Here are some points, one per row:
 -8  26 -18  45 -35  33 -19 -24  18  -8  24  -4  21 -46 -10  -4  16 -38 -11  -6   7 -13   3   4  -6   9 -11  -8  -9 -30  30  13
-51  57 -14  34  14  30 -21  16  27  28 -52  53  -1 -59  30 -33  33   1 -22  58  15  31   6 -38 -44 -41  34   4  36 -53 -23  38
-16   6  18  16  21  16   1 -22  -7   2  -2  26 -15   1  13  -6  -6   7  11  28  -8  14  34  10 -10 -26  17 -45   8 -15   1   2
  6 -29   4  -1  11  11   0  -7  11 -13  11  17 -14 -13 -11  -6   0  11   8  20  -6   5   4 -18  13   4  13 -17  -1  12  16   4
-34 -17  36 -23  89   1  17   4  15  12 -42  36 -47  41  30 -34  -8   9  -4  37 -19  18  11 -21 -40 -11  60  31  15  -6 -40  23
 16  30 -10   0 -36  -6  15  32   6  12  11  12   0  -7  16   9  22 -20  10 -30  19 -23 -28 -17  22  47 -31   9  -8 -45  -3   8
  3  -1  15 -42 -44 -19  20   9  20  44  -8 -48  25 -14 -14  51   9 -19  12 -22  33  24 -36  28  15  18 -22  14  -1   7   3  -6
  9  18 -17 -29   9   1 -10  17  -3   3  23 -33  34  21  -8   5 -35 -18 -34 -26  40  20 -21  19  33  15   7  38  36  25 -16 -20
 12 -29   9  10 -37   2  18 -20   4   1   7 -24  15 -27  -2   4  37 -46  25 -22  12  -6 -19  37  24  35 -57  21   5  15   0   7
 12 -22  -9 -37  40 -29  12  -6   4   8  -6   9  32  39 -10  15 -27  25  -1  -4 -26  36  -9  -9   9   9   1  35  -1  35 -27 -14
 11 -15   8   6 -52  -5  48   2   1  53   3 -11 -22   9 -18  31 -23  10   3 -26   3 -44 -38  -7  19  54  16  20   6 -10  14  24
-34  11  41  -6  18 -20 -14  16   8 -10 -25   3 -18  10 -28  11  15  48 -34  -4 -53 -53   4 -32  54 -65   5  24 -10   2  28 -29
-21  42 -22   4 -34   8 -10   8 -12  26  18   0  -1 -34 -15  -8  19   8   1   3  25   3  12   0  34  13 -30  -7  28 -34  12  -5
 11  22  -4   3  -7  16 -20  17   3  24 -14 -19   0 -21  -5  10 -15   0   2   6 -41 -27  -4  -1  -3  14 -17  33 -14   4 -13 -27
  1   8 -40  43 -74   3   8 -16   4 -15   7 -24   6 -49   9 -21  65 -17  -7  10  18   6  -7   2   1 -17 -28 -43   1 -24  45   3
-21   2  10 -13   1   2  -2   2  -4 -27   3  -5   1  -3 -11   6 -43  25 -15   9  -4  20  36  22  20 -20  22   8  16   3 -20 -22
-31  -8  32  12  59  16  36 -47  -6  -7  -1  42  10   1  11 -26 -19   7 -11  22  34  46  53 -16 -20 -31  32 -25  19 -15   0  36
 -3   9 -18  17 -34  15  13  -2   3  14  21 -13  -1   1  -8  12 -19   5  -2 -14   5  -9  10 -37  11  27  11  20  18 -18  24   1
 23  32   6  26  42 -34  -4  10 -26  53 -12  -9   1  41  -1   9 -13 -20 -15 -36  -8   5 -24   8  -8  19 -10  15 -49  24 -33 -12
 31  52 -37  11 -12   3 -17  22  42 -10 -25 -60  12  43 -32 -33  32 -54 -57 -23  22 -29 -81 -13  46  30  32  -9  -4  71  -6 -37
  3  28  -5 -81   0 -22  27 -17 -34 -42  -7 -16   3  -3  -1  43 -24  -8  44  23 -34 -41  13 -44 -28  30   2  17   4  21 -38 -11
-11  10   3  -8 -28 -11 -26   4 -26 -19  15 -44  42 -22 -10 -11   3  50  -5   5 -19  40  22  41   0 -14 -34  14  -6   1  54  21
 27 -11  18  -3 -35 -26  11  34  -8  13  13 -37 -22  12   5  22  19 -29  34 -12  12 -19 -27  32  24  31 -12  15 -27   4  -3  -5
-13  17   4  33  46  15 -12   4  -6  -8  10  36 -14  -6  41  -4 -12   4   5 -28 -22  -9  33 -26 -32 -36   7 -19  26  12  21  18
-11 -18  10 -13  26  -9  -4  17 -14  38  -3  -7   4   7  -3  38 -12  -1   3   9 -15 -38  -4  26 -10 -11  -5  16 -42  11   0   8
-25 -26  39  -4  74   3  15  25  -4 -10  19   4   4  39  -5  -1 -66  10  14  29 -18 -23  44  15   0   1  22  -5  -3  11  -5   7
 22  23   0  30  31 -31   5 -15  -1   3 -22  12  11  13  -4  -8  -7 -11   4  -8  19   6  66   7  -8 -31 -21  12  25 -16  14  36
 -7  31  -6   5   0  43  -9   0 -46 -27  -8 -13 -22   6  -2 -10   3   6  20  11  23   2  -8   6  17   2  16 -19 -10   4  13  48
-25  21  12  -2  42  28   3 -11  -3 -26  -7  59  -6  -7   0 -12 -15  32  -4  26 -34  15  40 -41   0 -58  51 -44  -1   4  18   2
 32  -6  -2  23 -21  16  -8 -14  -6  -3  10 -13  10 -30   3  -1  20 -24  19   5   6  30  -7  -3  -4   1 -16 -15  -7 -11   6   8
 -4  -5 -18  -6 -44  22 -14   1  14 -30  19  -5  30 -41   8 -10  42  -8  16  12   1 -25  18 -13   1  -3   4 -21  14 -36  29  19
-24  12   2  -6 -21  19 -16  25 -12  -4   8  -9  -6 -10 -23 -11 -14  13 -14  -5 -27 -39 -20 -13   5   8   7  11  11 -16  10 -36
  34 -104  -11  -63    6  -16  -14   37  -11   64   88  -18   10   10   10   18   47  -88  -43  -13   17   54  -54  -16    4   25  -52  -29   25   42  -38   23
 -2  11  -8  -9  43 -31  19 -24 -16 -17 -27 -39   3  28  -8 -37 -22   8  -6 -15 -15  30 -27  26   3 -40  19  10  18   7  -9  13
-44  -6  21  -7  56 -37   0 -21 -25  36 -19   7 -11  13  26  12 -32   9  -4 -25 -17  32  41  18  10 -39   6  -9   1  11 -30  -9
 -6 -13  14 -10  21 -26   8  -9  22  25 -13  -7  -6  27   1  30   3   1  27 -22 -23   7 -21  14  -1  29  -2  35 -28  34   1 -26
-23 -16   3  -9   8  -5   5 -29   2 -12 -28  -6 -27  34  12   8 -12  46   8  35 -11  -7 -22   2  28   6 -20  -4  -8  29  11 -30
-15 -23  32   1  26  -6 -20   7  -1  19 -16  33   1  25   6   2 -16  11  -1  -4 -28  32  13  15  14 -15  30   2   5  12 -10 -19
-10  12 -37  39 -52  24   6 -33  -2 -22  13 -10  -2 -38  11 -42  39 -25   1   1  31  15   9  25 -12 -10  -6 -46   3 -24  19  13
-21  10 -19   0 -44 -22  43  -5  -1 -28  27   8  13  -3   4 -33  14 -19 -20  27  30 -13   3  13  -3   9  -9 -14  -7 -12  39  14
 -1 -16   1  -9   1 -41  25  10   1  -3  12 -11  17  32  -5   0 -36  -8  -5 -10  17  42 -10  33  11   5 -12  37 -16  33 -22  -2
-13 -13   0  25  36   1 -42 -14   3  32  -6  51 -28  -9 -16 -31 -16  25  15  12 -10  48  54 -12  13 -35  22 -45   7 -14   1   8
 -6  -4  25 -27  -9 -29   7 -15  -2  24   9 -44  25   3  25  -2  11 -14  15 -17  18   1 -25   3 -25   9 -35 -13  15  -5  -4  23
  3  -7  -2 -13 -17 -39  24 -11   5  16  -1 -20  -3  -5  10  -9 -15   9  17 -17  -1  41  36  36  -1 -10 -15   4  31 -11  -3 -15
-20 -35 -28 -15  80 -38   3  23 -12 -76  19  61 -62 -19 -18  41 -58  65   3  60  -5  19  20   9   6  -6  12  30  15  -4 -52  -6
-23  11 -10  21  -4  -7  -3 -22  10 -45  -5  14  -1  -9   7 -13  36   7 -15   3  -4   3  13  -9 -23 -55  23 -32  17 -18  -4 -16
  9  38   4   4 -21  22 -23 -20  -3 -22  16  14  23 -46   1  30   9   7 -18  31   1 -22  -5 -18 -12 -28  22 -23 -17 -13  57   4
-20 -36  26 -35  49   7 -22  11 -24  -7   1  42  -7  19  -5  -3 -30  14  -9  17 -42  46  18 -13   3   3 -23 -22 -22  49   7   5
 10 -20   7  -2  18 -27  16  -6  -9  39  -8 -20 -16  -1  20  20  -1 -17  21   0  27  11   4  28 -14   0  -6   9 -19   1 -40   6
-38  69   3  25  66  68 -24  -6 -17  21  -7  93 -17 -13  34 -12 -13  30 -19   8 -13 -13   8 -40 -31 -13  48 -55 -31 -35 -11  13
 -4  19 -23  18 -34  26   8 -38  10   7  -5  -7   6 -56  26  -3  44 -24  -3 -21  38   4   6   5 -32 -21 -15 -19  16 -38  15  20
  5 -65   9 -21   4  -2 -22  -6  33  -3  11  -8   5  36   7 -23  -8  -1 -25 -11  -1  19 -25 -17   6   1 -37  10 -28  -5  -2 -22
 39 -11   7  -3 -16   0  35  -2 -17   7  -8 -43   4  11  20  15   2 -19  36   7   5 -14   5  22 -19  -1 -38   6  -6   9  -3  11
 19  24 -19   3 -36  43 -53 -11  15 -36  37  40  24 -66   3 -29  20 -17  -6   0  -7 -40  44 -18 -11 -24  29 -32  15 -63  41  -8
 -1  13 -12  26  -5 -24   0 -12   0  14   7 -11  20 -12 -15   5  -8 -29  -8 -34  10  27  27  19 -15 -21   5 -42  -7 -15 -13  -8
-20  43 -22  35 -21  21 -17 -58  -2 -25 -11  14   4 -48  10 -35   1  -7   3   7  -7  38  54   5 -35 -58 -16 -56 -11 -34  37  -1
 59   5  36   2 -59  -6 -13  48 -31  22  22 -57  -5  22 -13  -8  70 -38  -5 -23  14 -23 -56 -21  42  87 -45  26 -32   6  -3  16
 19 -79  32  -6  47 -46   0  -1  -4  39 -29 -20 -48  47  24  19 -39 -10  45  -8   3 -23  -1  30 -10   0 -22  45 -47  42 -42  -6
 31 -32   4 -13   4  -9  36  15 -14   0 -16 -40 -15  22   6  23 -21 -40  16   8  16  23 -15  40  -2  29 -15  31   2  28 -27  -6
  3   8  -4   8  -7  24  -6  -3   3 -29  17  15  -4  -4  -1  -3  22   1   1 -32   1 -19   1  -5   3  15  14 -14   0 -19   8   5
   8   27  -48   56 -127   18   48   -4  -22   22   -3   -5   25  -28    3   23   32   38  -40  -50   32  -24  -44  -33   -5   53  -14   24   18  -64   82   14
 19  40  -1  25 -29   1   1   1   2  24 -20 -11  -9   4   8  17  47  27  -5  -3  14  -9 -55   2 -13  37 -23 -31 -17   9  32 -20
  9 -15  13  -1 -18   6  26  -1  28 -64  45   7  34  22   3   1   4  15  12  25 -48 -17   1 -26   8 -27  58  28  23  19 -25 -32
 10 -22  39   0  22  -3 -17   8 -26 -64  56  29  33  52  26  54 -22  12   4   9   2 -12  21  65  40  33  82  55   2  26 -76 -53
  3 -22  13 -13  51  53 -27   5  27 -54  -9  55   0  54 -62 -17 -15  17 -18   3 -63 -69 -15 -55 -16  24  72   4 -32  43  23  -7
These points spread out most along one direction. Take the direction at right angles to it along which they spread out most. Go by this last direction. For each point below, how far along it does it lie, from 0 to 99? The average is 50, and the first point in the table lies past the average. One standard deviation of the points above along it is 16.
 49 -32 -25  42 -50  26 -24  24  39   0 -26 -31 -22 -53 -16  -4  37 -22  10   7  30 -21  -3  -7   3   5 -56  11  28 -45  22  21 60
 13 -11  -4 -17  -5   9   3  17   3  -9 -17  21   2  -5 -30  -9  -5  12  -5   1   3 -14  13 -34  -2  37  14 -46 -14  22  -7   9 51
 22 -29  13 -11  -7 -48  12  10  22  33  -2 -16   8  24  -2  11 -32 -21  19   3 -20 -20 -29   9   8  18 -16  21   4  31 -44  -2 26
  2  32  -1  10  -3   3   4  -2   1 -10   1  16  14 -20   0  -1   6 -10  -9  -2  18 -24  11   1   7 -20  -3  17  10   6  29   1 58
 -3  13 -22   1 -18  23  -6  33   0  26 -22 -24   0 -24  -4 -15  25  -9   0   3  57  10 -33  16 -26  25   2  28  41 -39 -39  35 52
 10 -21  15   6  -1  11   9  22  13   4  13  34 -11  29  -5  15   7 -19  21  15  15 -22 -11   4  -1  41  10 -10 -51  14 -47  21 39
 35  29 -33 -95  43  -6 -12  49 -20 -44 -35 -52 -34   8  33  -6 -75  23  10 -10  11 -19 -62  42  36   4 -54  17  32  -8   3  21 31
  1   9  -7 -26   5  31 -33   3  22 -11 -24   1 -20  -7   4  -7   5  19  -8 -10 -15   4 -26 -15  24 -23  -4 -19   5 -25   2   9 57
 12 -21 -13  26  -8 -54  16 -30  23  43 -28 -10  -2  15 -65   2  20   6  11  -1   3  41  16  -2 -37 -12  -9   0  -9  37 -15 -17 42
-10  -6  11  -2  20  10  -9  19   6  -8   7  37  12  25 -18  -1 -28  24  -7  24 -26 -27  24 -27   2 -14  32  -2 -17  30  12 -22 50
 -3   3 -15  -5  -2  14  -4 -17  16 -11  -7  10   1   3   3   2  25  39 -10 -21  -7 -18 -18  10 -28  11  -7  16  -5 -15   4 -54 52
-10 -21   8 -11  51 -27 -21   6 -11  17  -3   9 -19  47   6  -1 -23  21   3 -19 -18   1  26 -20  -1  -1   6   9  -9  26 -11 -35 37
-10  -6 -18   8 -59  17  15 -11   3  -8   7 -16  13 -35 -13 -32  24  -9  -5  11   7   2  15  -5 -29 -39 -17   7  25   2  22  10 65
